In the data rows, 128 means zero.
Here are some numbered points:
[173  64 101  78 114 131 126 101 157 112 170 219  54 139  80 147  92 130
 167 175 135  91 105 103 216 126 142 155  99 173  76 129] 0
[170 103 101  68 138 143  96 130 123  85 140 155 107 131 131 130 201 138
 199 145 134 233  41  79 194 143 101 105 121  71  79 136] 1
[225 104  90  88 107 130 114  94 145 112 145 192  51 163  92 151  89 121
 155 170 132 109 105 119 165 126 143 152  90 154  70 171] 2
[139 172  69 136 121 147 111 111 172 149 120 135 117 109  71 126 113 150
 139 216 105 225 176  72 121 101  97 171 103 151   8 141] 3
[159  42 133  95 132 139 130 100 139  91 170 238  82 142  85 146 113 129
 201 132 142 113  88  59 231 119 139 121  96 152 130 103] 4
[193 149  85 131 132  97  94  57 114 119 119 157 185 151  44 117 176 140
 180  85 112 197 159  71 179 143 106 132 149 140  61 131] 5
[247  93 105 108 124 127 117  98 134  89 160 178  71 179 106 151 103 110
 167 128 136 146  94  63 191 128 130 147  76 110  87 165] 6
[213  82 101  84 112 137 119  90 143  97 153 216  54 166  90 151  98 122
 173 165 138 106 110 106 192 113 138 138  88 166  80 152] 7
[215  67 124  92 127 126 120  91 119  92 159 228  74 169  98 146 104 124
 174 113 142 135  75  63 232 123 142 130  91 141 112 137] 8
[203  64 136  98 136 121 124  97 100 101 158 225  90 166 113 137 114 129
 173  87 145 147  78  52 255 121 141 122  91 128 120 124] 9
[250 121  89  98 111 129 119  87 134 120 133 167  59 181 110 144  96 118
 149 156 133 133 104 117 162 114 138 143  87 131  63 182] 10
[255 116  95  99 116 124 119  88 117 123 140 170  64 179 115 139  93 120
 149 139 134 145  82 101 176 123 145 143  88 121  72 181] 11
[230  82 112  91 122 128 119  81 121 104 151 218  66 173  97 145  98 125
 169 128 141 134  81  82 221 122 140 130  92 140  92 151] 12
[103  49 108  87 117 143 137 120 169 121 171 215  70 112  78 139 103 138
 170 203 132  72 120 113 204 114 139 157 118 183  87  96] 13
[209  67 128  93 134 124 128  93 104 106 165 223  83 160 104 132 108 127
 175  99 143 141  71  62 255 124 144 129  90 130 108 132] 14
[151  73  93  82 108 137 127 100 170 119 163 211  51 127  76 147  96 132
 168 206 132  75 106 126 188 119 144 157 111 181  75 130] 15
[108 161  73 125 120 143 111 121 163 158 129 146 117  95  71 123 116 159
 131 221 106 208 182  83 144  99 101 179 110 167   7 126] 16
[236  88 104  94 117 126 113 101 119 105 159 196  60 172 103 149  98 120
 164 141 138 130  98  79 201 124 142 147  79 129  83 163] 17
[215  71 131  97 133 123 124  83 109 105 152 225  85 167 105 140 108 129
 175  89 145 147  69  61 250 123 138 115  95 133 120 131] 18
[199  69 102  80 116 129 125  98 138 117 155 216  54 158  92 145  94 129
 167 163 139 106 113 100 228 113 138 149  91 163  68 138] 19
[183 141  88 130 135  92  96  65 110 127 119 160 187 144  44 114 178 143
 181  83 111 195 160  65 189 143 110 137 149 138  61 124] 20
[158 160 127 101 166 110 129  67 103 116 158 203 178 159  78 135 128 142
 173  93 133 111  59   9 241 113 129 121 109 123 104 111] 21
[128  35 138  95 138 132 139 115 128 103 176 232  95 133  97 137 117 136
 179 130 141 113  89  59 255 118 130 137 110 148 119  84] 22
[194  61 136  88 129 127 122  95 121  93 152 244  83 159  94 146 108 129
 180  99 146 124  93  74 242 114 139 114  90 161 128 122] 23
[227 108  88  87 106 132 115  98 152 117 147 187  50 156  90 149  86 122
 151 165 131 113  95 119 154 133 148 151  93 154  70 174] 24
[217  87  94  83 110 130 118  91 133 114 157 203  50 164  98 143  93 126
 157 170 137 110 101 109 198 118 144 154  95 157  63 157] 25
[154 164  64 113 129 120  88 112 139 125 124 123 153 115  73 122 179 151
 159 167 106 242 138  74 148 143  82 165 137 114  12 140] 26
[127 159  65 109 126 126  89 111 135 133 120 137 154 105  68 114 183 158
 160 185 107 234 147  87 153 131  91 162 147 132  10 129] 27
[126  35 133  94 131 137 134 118 146  89 171 238  86 132  84 144 116 130
 187 148 140  98 111  66 237 120 132 138 102 161 119  89] 28
[166  80  88  79 105 137 126 101 160 128 163 203  47 136  85 143  91 134
 155 207 132  81 109 132 183 116 148 162 107 177  60 139] 29
[210  66 117  90 124 130 125  94 143 103 154 230  68 160  86 146  96 126
 183 121 139 124  97  73 228 125 143 122  81 150 106 134] 30
[195  63 133  94 134 124 126  87 107  99 167 232  87 159 102 140 111 129
 176 100 144 138  63  62 255 124 136 122 102 137 119 122] 31
[150 175  57 108 119 130  87 101 144 138 108 128 143 115  66 116 176 154
 160 192 106 230 157 105 127 127  99 152 138 136   8 147] 32
[147  92  84 125  97 154 108 139 159 140 117 156  55 107  99 129 107 144
 135 221 118 221 193 127 127 105 108 171  99 172  37 142] 33
[185  65 103  79 114 132 124  91 146 105 165 222  52 153  87 149  99 130
 173 177 138  97  92  99 209 116 143 148 105 168  81 134] 34
[192  62 107  82 119 131 128  99 138 118 161 225  57 150  88 141  91 131
 170 154 138 111 103  90 238 116 143 145  91 159  80 132] 35
[223  86  96  96 118 131 118 109 137 101 169 188  55 163 106 149 101 119
 164 165 134 134  83  72 192 125 136 162  82 115  67 160] 36
[230  78 107  89 120 122 119 112 120 110 159 205  62 169 106 146  96 122
 163 132 138 129 103  75 219 120 139 151  77 134  75 154] 37
[219  97  90  88 107 135 117  93 135 112 156 192  50 163  95 144  95 121
 160 180 136 109 107 116 181 114 145 153  90 153  66 166] 38
[209  67 110  83 120 127 126  95 128 115 153 224  59 159  95 139  97 130
 173 143 141 119  89  84 233 119 149 138  87 152  85 140] 39
New points follow, each followed by the numbers of its five nearest points above, smallest number first.
[204  62 107 114 134 132 134 103 138  94 187 175  75 168 109 148 115 114
 186 156 135 138  78  38 220 118 121 162  82  90  77 131] 6 8 17 36 37
[173 108  80 126  96 150 107 135 151 143 111 144  55 120 107 126 104 139
 129 211 118 223 193 133 124 105 111 169  92 164  31 157] 3 16 27 32 33
[231  87  95  98 117 129 119  98 132 101 168 186  59 170 104 146  97 118
 157 158 134 130  84  79 194 129 136 162  86 123  69 162] 6 17 25 36 37
[151  91  98  82 140 148 104 122 141  74 152 149 106 131 122 135 198 134
 204 174 131 223  35  65 184 146  95 120 127  60  82 125] 1 6 26 27 36
[105  51 109  89 117 146 134 111 170 110 163 218  69 115  75 141 109 135
 179 212 134  68 122 114 193 117 137 155 117 182  91  99] 0 13 15 28 29
[175 170  76 120 135 120  89  97 121 124 109 124 163 132  85 118 187 149
 167 139 110 255 126  64 152 132  86 142 134 102  30 144] 5 20 26 27 32
[107  36 128  91 132 134 139 116 158 104 171 224  87 116  81 144 112 134
 187 161 138  87 114  79 234 128 123 143 115 168 113  81] 0 4 13 22 28
[115  45 112  81 121 134 136 117 160 119 169 219  69 119  83 148 106 139
 177 193 134  76 101 101 216 120 130 159 119 175  85  97] 0 13 15 28 34
[156 100  80 124  98 150 111 138 161 149 118 146  55 109 102 127 103 142
 132 214 117 221 194 132 135 102 108 171  96 168  30 146] 3 16 27 32 33
[254 113  97 101 116 124 115  89 127 109 143 175  64 176 106 145  94 116
 157 136 134 141  91  94 175 132 139 143  84 122  80 179] 6 10 11 17 36
[242  94 101  97 117 127 117  90 125 105 154 193  60 177 104 144  97 118
 165 145 137 135  92  85 195 124 141 142  85 128  79 167] 6 12 17 36 37
[184  54 115  81 120 135 125 105 142 103 155 238  61 149  82 150  97 130
 182 153 140 103 104  85 220 117 141 136  90 169  98 126] 0 19 34 35 39
[214  72 108  83 120 127 123  94 126 107 162 221  62 165  97 144  94 126
 168 141 140 122  89  86 230 119 138 142  91 152  80 142] 12 19 35 37 39
[127  48  96 139  97 137 126 105 177 134 135 191  76 112  53 131  97 137
 158 186 118 142 227 130 160 111 120 168 118 217  69 103] 0 13 15 29 33
[213  66 121  90 128 127 127  90 116 106 150 229  73 169  98 138 101 127
 176 120 142 134  84  71 245 120 139 126  90 141 100 135] 8 12 14 30 39
[ 79  48 119  85 119 140 135 128 154 121 167 224  80 103  82 134 107 143
 162 196 135  67 132 120 210 120 139 152 128 192  98  85] 0 13 15 28 29
[121  45  94 142 100 139 127 115 171 130 145 179  77 110  60 127 103 134
 161 202 118 138 225 118 159 114 119 182 117 199  61 102] 13 15 16 29 33
[233  83 115  94 122 129 116  82 118  91 150 217  68 178  99 146  99 121
 171 127 141 135  84  80 211 124 137 129  91 143 100 154] 8 12 17 30 37
[142 145 111  91 157 105 110  71 111  91 152 173 191 149  76 132 192 138
 190  97 128 128  54  53 212 150 110 113 160 104 100 107] 1 5 20 21 31
[250 113  97  94 114 123 116  82 121 122 153 183  61 176 110 138  93 122
 150 131 136 139  87 105 192 123 149 131  91 134  79 176] 6 10 11 12 17
[101  44 117  87 121 142 134 122 159 101 175 222  76 119  82 144 115 133
 180 195 136  72 120 100 207 111 132 155 118 178  95  90] 0 13 15 28 34
[242  96 104  88 116 125 116  92 129 111 151 200  60 170  97 144  92 121
 160 128 137 133  90  92 200 126 149 135  84 142  87 167] 6 11 12 17 37
[156 162 125 103 164 109 131  57 107 122 165 200 175 155  78 132 127 143
 170  92 132 114  47  16 246 118 130 116 120 121 105 110] 9 14 18 21 31
[229  74 108 110 130 131 125 101 129  90 175 179  72 174 110 145 108 113
 178 138 137 146  87  45 212 124 130 155  75  99  83 148] 6 12 17 36 37
[147  89  84 129  99 157 111 135 165 142 123 152  55 107  98 124 107 143
 143 219 117 229 195 122 133  99 109 165  96 170  41 139] 3 16 27 32 33
[210  73 104  84 119 129 127  92 127 118 170 217  60 158  94 139  93 128
 166 142 139 120  87  90 238 118 148 139  89 152  80 142] 12 19 35 37 39
[234  84 117  94 121 127 112  87 128  87 146 213  69 174  94 153 102 117
 180 120 140 130  96  76 201 128 139 124  84 145 112 155] 8 12 17 30 37
[114  48 113  85 119 142 132 117 167  98 172 224  71 121  76 146 108 132
 177 196 135  72 121 104 202 120 131 155 114 182  92  99] 0 13 15 28 34
[174  45 128  94 129 140 127  99 139  90 157 234  75 154  87 145 113 127
 199 142 144 112 113  64 231 110 137 125  86 155 114 110] 4 23 28 30 35
[147  46  92 143  98 134 123 112 157 139 144 185  72 116  61 125  96 135
 156 186 118 156 224 115 172 111 124 184 110 198  54 113] 0 13 15 29 33
[194 183 115  99 158 106 122  59  97 124 149 198 168 171  81 134 116 140
 156  86 132 122  55  25 234 120 133 121 108 121  88 136] 9 14 18 21 31
[163 179  57 108 120 126  88 100 137 138 106 124 144 123  72 116 171 152
 153 183 106 235 149 106 129 132  96 154 138 131   4 153] 3 16 26 27 32
[169 162 103  87 155 103 106  66 118  99 144 164 190 154  70 134 185 137
 193  88 125 134  49  58 198 155 112 106 152 102  98 125] 1 5 18 20 21
[233  78 111 110 127 128 116 104 123  81 165 186  73 178 111 152 110 112
 171 136 137 142  93  49 201 126 127 157  76 104  87 154] 6 12 17 36 37
[ 92  53 107  86 117 141 139 119 162 122 171 205  71 110  82 137 107 139
 167 215 132  66 126 122 204 118 133 164 123 182  81  94] 0 13 15 28 29
[255 114  99 104 118 125 115  95 113 114 145 168  68 181 117 140 100 116
 154 134 135 147  95  89 177 123 142 145  78 111  75 180] 6 10 11 17 36
[196 182 115 100 159 106 125  54 108 124 152 188 167 167  79 134 119 139
 160  77 131 125  49  26 236 125 133 115 106 119  94 137] 9 14 18 21 31
[132  38 144 103 141 131 136 107 123  95 177 231 101 136  97 134 121 132
 184 118 142 122  83  50 255 124 135 128 108 141 136  86] 4 22 23 28 31
[153 174  59 107 119 127  85 108 137 135 110 127 144 115  70 118 177 153
 159 187 106 232 158 100 128 126  98 156 136 133   7 149] 3 16 26 27 32
[243 124  87  97 106 128 112  97 131 125 138 166  57 169 107 141  91 120
 141 159 132 127 115 124 159 124 146 149  82 137  65 186] 2 10 11 24 38
[116  38 150 103 140 137 137 106 124  94 163 234 107 134  99 135 128 136
 189 119 144 115 102  61 249 114 131 115 112 153 145  77] 4 22 23 28 31
[165 182  55 104 118 122  85 101 140 140 115 119 139 117  72 123 171 152
 152 181 106 227 140 110 127 132  98 157 140 134   9 158] 3 16 26 27 32
[183 173 122 104 161 112 124  66 102 123 148 205 173 163  75 130 120 141
 168  84 132 121  63  10 234 119 140 115  98 117 100 128] 9 14 18 21 31
[163  41 129  94 132 139 136  89 128 102 168 232  79 154  94 132 110 133
 189 145 143 120  89  65 249 112 141 125 100 151 113 104] 4 22 23 28 31
[240  96 103  90 115 124 115  90 128 105 149 202  60 172 100 149  95 121
 159 132 137 130  87  93 199 127 143 139  87 143  85 166] 11 12 17 25 37
[116 162 105  83 162 129 106 110 123 100 148 149 177 122 103 124 200 149
 187 136 125 195  31  38 200 144 102 112 140  70  81 111] 1 20 21 26 27
[176  55 111  83 123 136 135  93 137 118 172 227  64 146  88 139  97 135
 174 154 139 109  85  87 245 115 142 141  96 158  85 120] 0 19 34 35 39
[115  37 128  93 128 140 132 113 152  97 176 231  83 124  81 144 116 131
 191 165 139  88 115  77 230 119 133 139 109 168 116  87] 0 4 13 22 28
[130 130  74 143 116 116 121  91 159 147 148 165 129 121  41 128 104 142
 139 198 107 129 204  82 159 107 114 202 128 185  17 118] 3 16 27 32 33
[ 79  44 127  92 125 140 142 113 155 121 164 224  87 105  81 132 117 143
 180 183 136  76 115 108 221 113 142 136 127 182 117  78] 0 13 15 22 28
[245 123  87  95 108 126 115  93 124 124 145 164  58 177 114 140  93 120
 139 157 132 130 102 123 163 118 145 149  91 136  60 185] 2 10 11 24 38
[248  97 104 109 123 126 117  91 118  97 158 177  71 184 113 144 103 114
 162 133 137 149  91  69 201 124 130 146  80 107  81 166] 6 11 17 36 37
[212  80  97  83 112 132 120 105 134 109 156 215  52 161  94 144  91 125
 157 166 137 111 111 102 203 117 143 154  89 157  66 153] 7 19 25 34 38
[174  46 119  90 125 135 131  97 132 107 166 231  68 153  92 135 104 132
 184 155 142 113  99  72 245 111 145 135  93 155  99 114] 4 30 34 35 39
[255 116  99 106 117 123 112 100 109 108 147 166  71 186 122 143  99 116
 142 131 134 150  93  89 173 126 138 150  81 110  75 182] 6 10 11 17 36
[252 110 100  91 116 123 115  94 122 111 142 184  63 180 110 147  95 121
 151 128 135 136  88 101 184 126 137 143  84 133  76 177] 6 10 11 17 37
